One turning vector, and how many steps it has turned
The counts run from 0 to 1339.
[ 17 -57 -16 -23 -10  19  34 -24 -25  -3   9  15 -13  -6 -21 -15  -4  16
  -2  -9  10 -27   5  10  -3  -3  -7 -33 -18   4   1  31  18 -11 -34 -44
   4  -2 -17 -17  16  -3  21  12  20   4 -11  25  32 -37] -> 605
[ -5 -14 -21   5  20  11  23  21 -13  -3 -18  -1  33   1 -10  -2  -6 -11
  19 -17  -6 -23 -20 -21   5  12 -12  16  -3 -20  17  27  42 -13 -57   0
   7  27  -7  34  35  39   2   5  28   5  -2  10  35 -25] -> 401
[ 36   6  19 -21   7   6   8 -13   4  16  54 -18 -11 -35   9  -5  30  -1
  -2  32  12  17   3  24   0 -20  -4 -30   8 -14  -5  10 -50 -19  -9  -2
  -7  15 -32   1 -41   4 -12 -25  -9   1  13  16   0   8] -> 85
[ 13  -8   3 -44   5  18  21  -9  30   7  13  16   2 -23 -45 -30  -9  -4
   5 -19 -21  15  10  46 -20  12 -19 -15 -10   7  29  13  -2  -4 -16 -20
  -5  41  -1 -41   5  16 -18 -10  -2  22 -23  28  10  14] -> 1291
[ 42 -38  -4  11  23   5  14   2 -37  19  28 -14  -3 -18  -1 -14   1 -22
  -7  19  22 -33   0 -20 -15   1  -9   4  -1 -36   5  51  12   2 -27   4
   3  11 -26   7  14  15 -23  32  19  10   2  14  25 -26] -> 7
[ 34  10   6   6   0  32  15   7   5   4   6   5   2 -22   7 -18   7   4
  18  33  29 -28 -21  -1  10   2   2 -14  28 -25  12  33  15 -14 -12 -10
  -8  29 -40  12  39  10  15  21  38   5   3  10  36 -22] -> 912
[  9 -37 -16 -15   5   5  -2 -19 -19  10  21  24  -1 -21 -16 -17  19   9
   9 -19 -19  28   8  49  16   5  -4   2 -53  46   9 -10 -18  -4 -14  -4
  19  19  -5   5   1   2 -34 -20 -22  -5 -16  30  41  -6] -> 901
[ 25  15  38  -8  10  27   2 -32  -2  14  42  17  17 -26   5 -15   8  24
   8  -6  -6  29  23  34   2  -1   3  15   7 -22 -13  19   6   4 -30  13
   9  32 -29   8 -14   7 -23  -7 -23   6 -20  34  24   2] -> 130
[ 21 -39   2  -7   9  24  10 -44 -38  -5  20   1 -23 -35   4  -8  33  11
   7 -15  18  -1  10  14  17 -26  -8 -17 -15  24  -1  14 -35 -15 -16 -23
   5  -4 -31   2 -27  -5   6  -9  -3   6 -13  18  45 -11] -> 301
[ 13  26 -20 -15 -15 -13  19  13  23  17   7  15   2   4 -10 -35   2 -26
  -3   5 -28 -12 -25  38 -22  12   5 -30   8  20  33  12  10   1 -27  -2
 -12  27 -16  50   5  15 -40  -2  30   5  10   8   0   4] -> 62
[-13   7  -6 -10 -17 -17  37   2 -17  -6  -7   0  18   5   3  -8   3  -2
   2  -5  -5 -45 -20 -19 -19   8  -3  -7  37 -31   1  29  16 -25 -52 -11
  -3  34 -14  49   8  14 -11   8  42  -1  18  13 -12 -20] -> 1305
[ 23  -8  11  -5  38  15  16 -12   0  31  22   3   1 -37 -22  -7  23   3
  10  24   0  41   8  10  -1 -24 -36 -14  -9  23   9  20 -12  -4 -30 -18
  -2   1 -25 -39 -20  15  10 -20  -3   9  -2  26  25 -10] -> 988
[ 21   7  -3 -24  19 -30  25 -18  -6  13  51  -4   3 -16 -29 -21  -6 -25
  -9 -32 -35  11  24   6  -9   3   0  -2   5 -33  -1  24  26  -4 -48  22
  -1  12  -2   3 -35  22 -11 -10   2  12   0  12   4  -7] -> 731
[ 21 -21  17 -14  14   5   5 -35 -39   4  44 -20  -5 -40   7   1  11  -3
  11  -6   6   8  19  15  10  18 -18  25  -5 -24 -21  29  -8  -6 -18   1
  10  41 -20  16   9  18  -8   0  -8 -15  -7  -4  45 -47] -> 817
[ -3  -5  15 -31  19   9   3  30   7   8   5  -9  40  -4 -18   0   9 -10
  15  18 -35   0 -24  -6   1  20 -26 -33  16  -4  20  13   7  11 -42 -15
   2  55 -24  17  18   7  -3 -10  -1  -6  26  -7 -17  -9] -> 1172
[ 22  -8  13  -1  15 -21   0 -15 -33  24  50  -2  14 -18  20   7  27   2
   9  19 -13   6   7  -2   9  -9  14  -1 -10 -29 -21  19  14  -7 -52  24
  26   8 -29  34 -14  -9  -9 -20  -9  -8  19  15  26 -24] -> 728
[ 21  -6  -6 -30  -8 -17  19 -13 -19  12  46  15 -10 -28  24   8   8   7
  21  33  24  -7  -4   1  23   8   5 -22   3 -29 -23  16  -3 -35 -37  -6
   5   8 -13  18 -15 -25  15 -13  13 -24  28  19  18 -23] -> 1027
[-11   7  20   9  18  14  21   5  18   8 -13 -28   8 -15 -18  11  38  -4
   3  19 -16  12  -8  -3  -5 -40 -31 -15  28   6  23  19 -21 -12 -38 -17
   1  18 -37  -6  -5  48  11 -25  30  21  15   1  19 -30] -> 962
[ 32   1  -7 -42 -17  -7  12 -21  19   4  47  -2 -25 -23 -15 -26   6 -17
 -17  -2  -8   7   7  47  -5   8   8 -30 -15  -9   8   6 -32 -18   0  -3
 -12  27 -10  10 -33 -10 -36  -6   4   8   0  30 -13  22] -> 87
[  9 -23  21 -52  21 -16  16  32  10  -5  16 -16  -8 -11 -39 -14  31 -15
 -21  -1 -30  -7 -12 -24  -6  -6   4 -68   1  -2  28  25  -4  -9 -29 -15
   1  29  -8 -12 -16   6   4  -7  14  34  19   2  -8  23] -> 1082
[-12 -42 -11 -12 -10   7  18  19 -10  -5   4 -26 -36   4 -42  -8 -10 -22
  -7 -10   4 -15 -28 -11  10 -22   3 -51  -3  19  46   4   1 -27 -10 -31
  10  16   4  16   3  23  19  12  30  17  -6   4  34  -5] -> 1298
[ 27 -13  28 -38   2  18   9 -17  -6  16  38   4 -13 -23 -15  -4   8  10
  15  28   5  28   2  15   1 -11 -17 -52   3  13   2  28 -12   6 -20 -29
  -1  24 -22 -34 -34 -13   8 -12  -4   1   4  25   1   0] -> 689
[ -9   0   8 -13  23  14   4  27 -13   0 -22 -17  46  -1 -29 -21  19 -30
  -1 -23 -37  19 -24  -1 -17  -4 -30 -11   5   5  33   3 -13   8 -34  -3
  -3  50  -8  24  -8  39 -28  -6  -1   8  -7  13 -16  10] -> 318
[ -4  10  -4   1  -6  -9  23   8 -14   3  -4   1  38   1  15  -8  13   2
  10   9  -8 -31 -19 -21 -10  13  -9   4  40  -6  -8  40  18  -9 -58  -7
  -2  33 -22  49   4  -4  -9   1  30  -4  29  19 -10 -26] -> 1306
[  5  29  -4  23   1 -35  11  12  -1  25  20  36  25   2   9  -4  10   3
  28  19 -14  -1  -7  11  10  11  22  22  35  21   1  15  31  -7 -47  20
  14  21 -17  50  10  -9 -18 -10  13  17  13  24   4 -16] -> 1308
[  2 -24   0 -27  -7  -6  26 -12 -20   2  35  -8  -8 -18   8  20   3  12
  11  21  18 -25 -13  -5   7   7  -4 -31   4 -44 -17  21  -4 -25 -53 -17
  11   7 -20   8 -14 -22  17 -13  15 -31  33  18  11 -29] -> 1026
[ -2  28  32  -9   2  54   0   9   2 -10  -5  21  16 -23  14 -26  26  22
  31  -1   9  14 -30   1  10  -2  15 -37  27  13  19  15   2  -3 -14 -10
   4  60 -31  10   2   0  -6   2  12  14 -27  32  15  24] -> 1129
[  9 -22 -24 -37   1  -1  15  25  31 -11  25  13  12   6 -20  -3   2  -7
 -13  -3 -12 -35  -4  36  16  13   8 -32 -10  -5   8 -21 -19 -15 -24 -11
 -14   6  -3   8 -25 -28 -29 -21 -13  24   5  60 -25  41] -> 807
[ 32  17  10  13 -15  24   2  20  10  15  22  14  -3 -17  18 -27   5   5
  10  32  21 -17 -21  15   9  -7  17 -13  15 -16  23  31  17 -10 -17  10
   2  34 -36  32  39   8   1  18  36  15   0  14  42 -21] -> 913
[ -9 -50  -2  14   5  51  12  -3 -21  -7   9 -31 -16 -13  -9  13  17  13
   1   7  39 -20 -23  15  19  -4 -12  -4  -9   9  15   0 -54 -28   5 -35
  -1  10 -43   6  -2 -12  -3 -11  -8   4  -3  34  17  -3] -> 1020
[ -7  -4  -5 -15  -7  20  -1  25  15  -8  -2   5 -39 -17 -22  -6 -35 -27
  30 -34  11   6 -10   7  34  14  -6 -19  15  29  28 -13  10  -9 -13  -2
  -7  56  28  -5   2  19   7   3   2  26 -41  31  36  22] -> 1042
[-12  -1  -4   5  20 -44  18   9  14  16  43 -18   1  21 -40  -8  19 -12
 -27  -9 -52  -9   9  24  -1  -2  23   0  12  29  13   5  17  -9 -32   9
  14  -5 -25  28 -13  -4 -21 -30   4  42   7  16  -4   6] -> 756
[ -3  16 -13   7  30   6  12 -17  18  23  49 -12 -13  -5 -21  -5  -7  -6
  -4 -18 -25  26 -17  35  26   5   7   9 -11  10  18 -14  15 -20 -18  15
   4  -5 -41  21 -21  16 -12 -43  -1  -1 -10   5  25  13] -> 1150
[ 17  -3 -24  -1  -9 -18   0  38   4  -6 -16  22 -10 -19   8 -29  22 -20
  15   2   3 -20  -6  18  18  -6 -21 -16   6  45  23  -2 -34 -16 -18   2
 -25  39  21  38   5  -3 -31   8   9  27  -9  35  29  11] -> 532
[-19 -29  14   8 -15 -39  -3   4 -12  -1  23  -8  -6   0  -6  32   7 -12
  21   7 -14 -10  16  20   7  12  -2  28  11  32  14  -8 -18 -23 -25   7
  29  58   0  42  31   7 -17 -12 -11  13   7  15  17 -38] -> 538
[-38 -12  -1 -20 -25 -13  24  -6   7 -15 -14  22  -5  -4 -35   0  -1   1
  22 -40 -24   9   2  26  10  14 -12  -9  19  56  21  -6  -4 -19 -34 -24
   9  41  17  -2  -2  -4  -9 -28   1  24 -14  30  -3   8] -> 323
[  1  -2  -1  -8  34  -5  -7  13  -1  29  46 -12  14 -18  -8  10  18  -4
  12   7 -19  33  -8  29  32  -5  -9   9 -27  15   3 -23 -26 -11 -30  23
  19  14 -23  13 -27   0 -13 -43 -33  -3   2  31  12  11] -> 595
[ 10  -5  -9  26  20  -2  23  14 -34  15 -11 -15  32   1  -8 -22  28 -12
  -3   6  -3 -13 -28  -7 -24   1 -26  -4  20  55  16  19 -21   3 -23 -22
  -8  14 -23  36 -16  -6 -39   1  14  12   2  31 -29  12] -> 1223
[ 21 -13  14  -3  41  13  23 -11 -15  28  29 -11  14  -8 -36 -24  -4  -4
  -2 -17 -17  24  13  -9 -12 -22 -13  -4  -7   7  11  23  28  20 -39  -5
   4   1 -20 -27 -35  35   0  -6 -10  24 -19  19  21   2] -> 433
[-19 -21   4  -6 -26   6  13  27  -9 -13  -8 -25 -28  -9 -33  12 -13 -21
  12 -16  12  -7 -14 -20  12 -24  -9 -25   7   0  35  -3 -25 -34 -21 -17
   6  48  26  -3  -5  28  17   4  18  17  -7  30  15 -12] -> 744
